In the data rows, 128 means zero.
Here are some numbered points:
[117  88 119  82 102 183 143 119  97 124 144  83 119 196 131 135 106 120 123 107 149 117 105 130  81 124 142] 0
[113  81  62 113  87 138 163 110 104 114 129 115 119 127 105 132 120 104  96  96 136 102  76 130 124 126 127] 1
[112 130 150 153 148 146 126 105  99 115  99 141 117  64  74  84 139 118 131  90 110 121  99 130 124 126 127] 2
[142  87  85 127 120 154 152 100  60 124 134 118  76 125 105 124 129 105  90  99  72 105 124 148 124 126 127] 3
[115  99  62 134 145 123 132 101 131 106 176  68  99 139 119 119 109  88 121 115 123 132 168 112 115 113 107] 4
[122 130 216 142 138 166 102 126 134 109 105 157  64  60  97 107 126 126 133  99 141  92  79  88 130 175 150] 5
[139 153 214 147 165 158 116 160 109 110  91 178  98 101  79  78 155 117 117 124 165  92  66  71 151 169 158] 6
[130 168 131 185 132  89 100 175 118 142 131  83 149  74  70 128 127 129 127 129 129 128 128 130 124 126 127] 7
[144 159 179 171 146 156  96 136 124 120  64 198 117  98  46  97 154  98 114 125 164 102  93 104 168 186 159] 8
[161 140 167 127 117 136 154 213 176  76  79 237  47 100  53 156 156 141 111 130 129 124 134 131 120 140 131] 9
[161 104 104 127 159 104 145 114 136 130 195  49 113 158 114 120  87 132 123 119 124 143 143 188 111 126 127] 10
[157 165 150 153 162 108  89 154 139 134 105 203 128 130  62 128 162 110  93 110 121 116 119  86 207 173 133] 11
[127 128  98 161  70 142 119  49  97 113 180 111 148 153  84  95 125 105  99 110 141 170 125 126  88 100 124] 12
[108 132 132  97 219  76 139 141 160 127 122 127 231 209 255 255 104 232 150 129 129 128 128 130 124 126 127] 13
[139  91  88 137  56 117 141 110  85 122 138 140 101 117  91 110 112 103 101  96 104 101 105 127 122 102  94] 14
[160 189 135 143 151  74  86 174 172 145 109 230 171 132 124 130 183 127 105 114  86 148 130 123 162 170  79] 15
[103  48 128  87  93 177 185 141 166 156 165 142 127 134 234 127 175 140 127 164 102 108 154  96 111 134 126] 16
[ 92 110 137 113 102 171 138  72 101 116 145  68 118 179  75 143 104 130 126  95 146 104 105 131 106 129 145] 17
[120 108 117 118 117  73 118 149 115 104 104 107 126 143 138 138  72 129 111 161 129 128 128 130 124 126 127] 18
[116 100 191  90  91 135 154 128 180  95 138 131 145 111 255  94 182 157 196 189 102 173 119  73 232 170 186] 19
[142 184 147  83 156 120 106 187 126 237 107 131 131  98 183 121 147  87 171 134 255 130  86 191 255 113 146] 20
Which point above is nearest to each new point by angle? Its number follows each.
[125 117 141 131 130 150  94  99  91 122  91 133  91  93  74 108 136 102 109  63  94  74  98  99 103 130 120] 2
[124 128 119 108 123 149 134 132 138 177 105  74 115 113 175 173 119 144 173 109 179 139 156 121 180  75 125] 20
[130  96 105 122 154 117 148  92 123 133 194  42 108 155 115 128  95 102 133 120  96 153 158 158 101 108 124] 10
[127  88 119 125 102 138 126  56  86 113 133  89  92 132  96 131 117 125  94 129  39 107 160 140 102  95 114] 3
[175 125 131 124  72 153 147 139 132  69 113 202  97 114  91 152 146 117  95 125 128 136 115 132 115 164  73] 9
[154 111 105 134  34 122 125 107  69  69 121 134 115 132  83 126 110 115 118  88  76 120  88 127 120 111 108] 14
[108 127 215 113 133 125 138 124 132 126  92 127  94 192 149 234  98 148 134 162 127 128 148 130  77 117 101] 13
[169 135 105 143  94  89 135 167 110  99 133 195 132 112  84 139 145  82  95 115 117 128 128 130 124 126 127] 9
[111 112 129 118 123 183 145  82  99 128 156  92 115 153  45 135 106 132 115  97 163 106 103 138  95 126 127] 17
[144 106  99 126 159 126 129 119 133 118 173  65 135 151 109 111 113 111 128 109 119 141 152 178 121 103 117] 10
[143 132 130 131  97 127 162 138 135  97 102 193  86 107  65 137 148 115 126 104 124 138 128 130 124 126 127] 9
[174 121 119 118 126 143 176 188 154  96 119 236 115  96  40 189 136 137 102 153 170 143 132 130 124 126 127] 9
[104 147 107 165 152  49  80 135 127 150 120 112 141 113  73  44 128 124 127 129 129 128 128 130 124 126 127] 7
[ 62  96 130 103  96 144 142  94 170 127  40  94  48 142 121 207 114 161 152 106  70 154 172  96 113 124 110] 17
[121 129 184  88 134 133 128 129 140 117  82 133 103 162 142 210 121 147  98 126  95 126 132 133 128 117  78] 13
[ 77 122 114 137  74 156 198 116 128  33 134  99 152 116 190 104 152 150 129 131  86 126 120 128  98 123 134] 16
[137 116 129 114 141 123 134 169 136 209 131 112 139  98 176 168 146 137 232 127 190 131 144 130 124 126 127] 20
[143 120 122 100 109 142 139 134 120 127 124 141 103 111  96 157 144 148  94 127 129 128 128 130 124 126 127] 9
[128 135 129 165 160  81  86 175 127 149 136  95 140  78  78  99 119 126 111 118 126 112 115  92  64  91 129] 7
[149 136 112 142 127  83 130 137 104 106 105 123 164 140 137 133 130 120 112 150 165 133 127 186  83 103  90] 18
[116 116 153 118 113 139 154 112 123 125  42  99 106 140 152 209 107 184 118 152 125 128 189 125  84 119 100] 13
[135 127 127 109 171 131 113 132 181 169 129 102 111  97 165 169 144 130 198 122 160 131 155 137 200  60 122] 20
[ 86 105 135 111 117 202 142  75 121 128 170  81 118 183  64 129 118 129 127 129 129 128 128 130 124 126 127] 17
[178 164 167 155 156 114 105 148 140 129  90 211 133 128  84 116 158 110 125 121 135 102  92  83 214 180 157] 11
[154 131 139 120 141 111 160 109 114 107 190  78 128 159 113 104 109 132 134 112 133 144 135 198 134  97 102] 10
[144 125 135 114 108 141 192 167 171  98  88 161 109 106  82 158 127 129 127 129 129 128 128 130 124 126 127] 9
[168 128 117 141  73 116 147 155 113  79 122 183 124  98  42 152 142 124  95 115 105 120 119 123 125 136  85] 9
[166 112 127 112 101 167 181 144 123  95 111 177 116  76  97 146 140 168  86 116 116 119 117 132 125 128 127] 9
[111 152 104 193 134 112 109 148 115 128 132  97 151  90  58  67 137 129 122 122 114 148 114 122  79  82 118] 7
[139 181 123 143 139 155 109 134 111 107  91 190 106  74  61  98 149 132 126  95 149 115 110  88 133 159 162] 8
[ 79 105 121 108 132 150 159  61 160 152  73  91  87 123 150 198 120 159 154 129  92 182 128 130 124 126 127] 13
[ 74 119 134 120  92 185 176 102 138 141 152 130 128 111 255  97 162 151 179 145 116 147 126  24 161 166 141] 19
[137 103  79 131  95 166 128  56 124 106 136  70  98 133  85 114 107  97  79 122  77 111 181 126  89 100  91] 4
[129 108 108 114 148 135 136  85 142 156 105  67  99 127 152 191 129 142 219 126 134 161 147 130 124 126 127] 13
[118 101 172  91 120 135 138 122 153  99 127 108 128 162 166 178 104 181 118 167 128 125 166 153  81  83 127] 13
[ 93 111 128 116  88 195 159 148 202 124 133 150 143 132 234 131 155 130 137 159  97 113 140  93  91 154 146] 16
[111 148  53 178 120  88 133 124 101 145 167 114 172 118 100  84 131 122  99 114  62 164 169 114  71 120  87] 12
